Each row has a name. Each piece below is followed by the name of the row it came from, unless a question asks for something else. Each question is about the rows just above it. Places in a row count from 1.

<64>: [ 3.01 -3.31  6.75 -4.30 -9.24 -1.59 -1.52 -1.39 -1.66 -4.17  2.62 -1.47
  3.12  6.78  2.87  3.08  6.63 -1.50]
<39>: [ 4.38 -3.54  4.44  4.57  4.65  4.65  4.54 -5.38  4.45  4.44 -5.63  3.77
  4.40 -4.94 -6.78  4.57 -5.35 -3.31]
<139>: [ 3.72  3.95  6.16  4.00  3.87  4.06  6.09 -4.62  5.98  3.86 -4.52 -5.38
  3.99  3.43 -8.15  3.90 -4.80  3.93]
<120>: [ 2.86  3.68 -4.04  2.97  2.98  3.06 -4.18 -4.30 -4.06  3.00 -4.22 -4.05
  2.82  3.62  6.48  2.98 -4.27  3.43]
<115>: [-4.17 -4.30  6.63 -1.66 -1.58 -2.80  2.98  3.97  6.75 -1.50  3.12 -3.31
 -1.39  3.01 -9.24 -1.47  3.08  2.62]
<154>: [-2.55 -4.66  2.99 -2.74 -2.63 -2.80  2.98  3.98  3.00 -2.73  3.88  5.72
 -2.79 -4.74 -5.57 -2.78  3.94 -4.47]
<71>: [ 3.95 -3.87  4.50  4.07  3.85  4.03  4.46 -5.17  4.67  4.12 -5.29  4.64
  3.79 -5.30 -7.15  4.02 -5.25 -3.71]
[-4.18 -4.30]  <120>
Put [ 2.62  3.08 -1.47 -9.24  3.01 -1.39 -3.31  3.12 -1.50  6.75  3.97  2.98
 -2.80 -1.58 -1.66  6.63 -4.30 -4.17] back in order: which row is it?  <115>
Go on from [-2.80  2.98  3.98] to the end of its row.  [ 3.00 -2.73  3.88  5.72 -2.79 -4.74 -5.57 -2.78  3.94 -4.47]
Changed <154>: [-2.55 -4.66  2.99 -2.74 -2.63 -2.80  2.98  3.98  3.00 -2.73  3.88  5.72
 -2.78 -4.74 -5.57 -2.78  3.94 -4.47]. Place and old value:  13, [-2.79]
Changed <139>: [ 3.72  3.95  6.17  4.00  3.87  4.06  6.09 -4.62  5.98  3.86 -4.52 -5.38
  3.99  3.43 -8.15  3.90 -4.80  3.93]. Place and old value:  3, [6.16]

<179>: [ 2.00  2.34 -4.94 -2.37  0.83  1.77 -4.40 -0.25  0.34  7.53  0.05  0.94
  2.28 -1.66  3.41  4.04 -1.85  3.71  0.21  4.75  7.41  4.10  3.86  0.57
  9.07 -3.31 -4.34  3.22  2.79 -5.23  4.07 -1.59]
<13>: [ 2.15  3.20 -5.36 -3.47  4.36  2.22 -5.14 -1.26 -2.64  6.42  2.86  1.31
 -1.79 -1.22  6.59  6.11 -4.09  3.85  0.72  3.39  7.15  3.94  4.61  1.23
  8.05 -2.27 -4.01  0.21  9.94 -4.25  4.89 -0.07]
<161>: [ 2.76  2.86 -4.24 -3.49  1.84  0.92 -3.76 -0.40 -2.08  7.56  1.88  1.71
 -0.71  0.46  5.07  6.20 -3.09  4.52  0.92  3.79  7.14  5.77  3.49  3.26
  8.22 -4.94 -5.27  1.28  5.12 -4.97  5.05 -1.01]
<178>: [ 2.76  3.22 -6.89 -2.79  5.10  2.77 -4.36  2.41  2.16  2.82  4.03  0.43
 -3.45 -2.85  3.20  6.34 -2.39  4.62 -1.33  6.22  6.89  2.77  4.67  4.05
  7.94 -1.59 -3.69  0.80  9.20 -2.92  5.67 -3.38]
<126>: [ 4.31  5.60 -6.64 -0.41  2.77 -1.66  0.67 -0.66 -3.79  5.60  2.09  3.65
 -0.85  2.91  5.54  3.12 -1.81  5.54  1.99  6.01  7.95  6.66  2.90  2.45
  8.00 -6.83 -2.85  1.35  5.09 -3.09  5.94 -4.60]
<90>: [ 2.14  3.20 -5.36 -3.47  2.48  1.48 -4.02  0.02 -1.62  5.91  1.95  2.32
  0.41  0.09  5.73  5.91 -2.14  4.41 -0.15  2.45  8.49  4.81  3.07  2.21
  9.57 -3.05 -5.73  1.96  5.81 -4.55  4.73  0.32]
<4>: [ 4.24  2.04 -4.65 -1.77  3.48  2.68 -5.91 -0.91 -0.82  5.12  1.73  0.70
  0.43 -2.98  5.36  4.87 -4.29  3.34 -1.25  5.20  7.56  3.28  4.55  1.00
  7.07 -2.03 -2.72  0.98  8.09 -3.69  4.55 -1.86]
<52>: [ 2.11  3.82 -3.75 -3.81 -0.17  3.70 -2.63 -0.90  1.07  5.61  0.12  2.69
  0.05 -1.43  1.97  7.16 -3.21  2.91 -0.37  6.64  3.52  5.74  4.17 -0.57
  9.11 -2.28 -4.01  4.30  4.50 -9.95  3.94 -5.24]
<66>: [ 2.69  3.42 -5.84 -3.28  3.80  1.75 -4.38  0.38 -1.59  3.96  3.05  2.35
 -0.32 -0.38  6.58  6.41 -2.37  4.53 -1.17  2.02  9.23  4.14  2.89  2.76
  9.42 -1.83 -5.45  1.26  8.22 -3.53  5.33  0.67]
The rest of the row after [-0.40 -2.08  7.56  1.88]:  [ 1.71 -0.71  0.46  5.07  6.20 -3.09  4.52  0.92  3.79  7.14  5.77  3.49
  3.26  8.22 -4.94 -5.27  1.28  5.12 -4.97  5.05 -1.01]
tags:
[2.15] -> z940
[2.16] -> z192
[4.89] -> z910
[2.11] -> z489
[4.88] -> z878
[2.10] -> z867
[6.42] -> z27
The tag of <13>, keyed by place 1:  z940
[ 2.14  3.20 -5.36 -3.47  2.48  1.48 -4.02  0.02 -1.62  5.91  1.95  2.32
  0.41  0.09  5.73  5.91 -2.14  4.41 -0.15  2.45  8.49  4.81  3.07  2.21
  9.57 -3.05 -5.73  1.96  5.81 -4.55  4.73  0.32]  <90>
The rest of the row after [ 2.14  3.20 -5.36 -3.47]:  [ 2.48  1.48 -4.02  0.02 -1.62  5.91  1.95  2.32  0.41  0.09  5.73  5.91
 -2.14  4.41 -0.15  2.45  8.49  4.81  3.07  2.21  9.57 -3.05 -5.73  1.96
  5.81 -4.55  4.73  0.32]
Go on from [-2.27 -4.01] to the end of its row.  [ 0.21  9.94 -4.25  4.89 -0.07]

<158>: [ 2.28  5.62 -2.92 -3.63  3.01]
<77>: [-0.02 -5.73  2.81  3.23 -0.64]
<150>: [ 3.22 -5.37 -3.04 -2.94  3.70]
<169>: [ 2.50 -2.33 -3.40 -3.89  3.55]
<65>: [-5.72  5.58 -2.79 -2.78 -4.71]
<70>: [ 3.18 -2.79 -2.54 -3.00  3.90]
<55>: [-0.37  9.25 -1.17 -2.09 -0.52]
<111>: [-4.69 -8.72  1.52  3.04 -4.82]
Table of tags by key:
[3.01] -> z738
[3.90] -> z456
Look up the entry of <70> at place 5 in the table:  z456
Put [-5.37 -3.04 -2.94  3.22  3.70] back in order: which row is it?  <150>
Which row holds these entries in another order? [-2.79  3.18  3.90 -3.00 -2.54]  <70>
The row with [-4.69 -8.72  1.52  3.04 -4.82] is  <111>
Where do [2.28 5.62] appear?  <158>
The row with [ 2.28  5.62 -2.92 -3.63] is  <158>

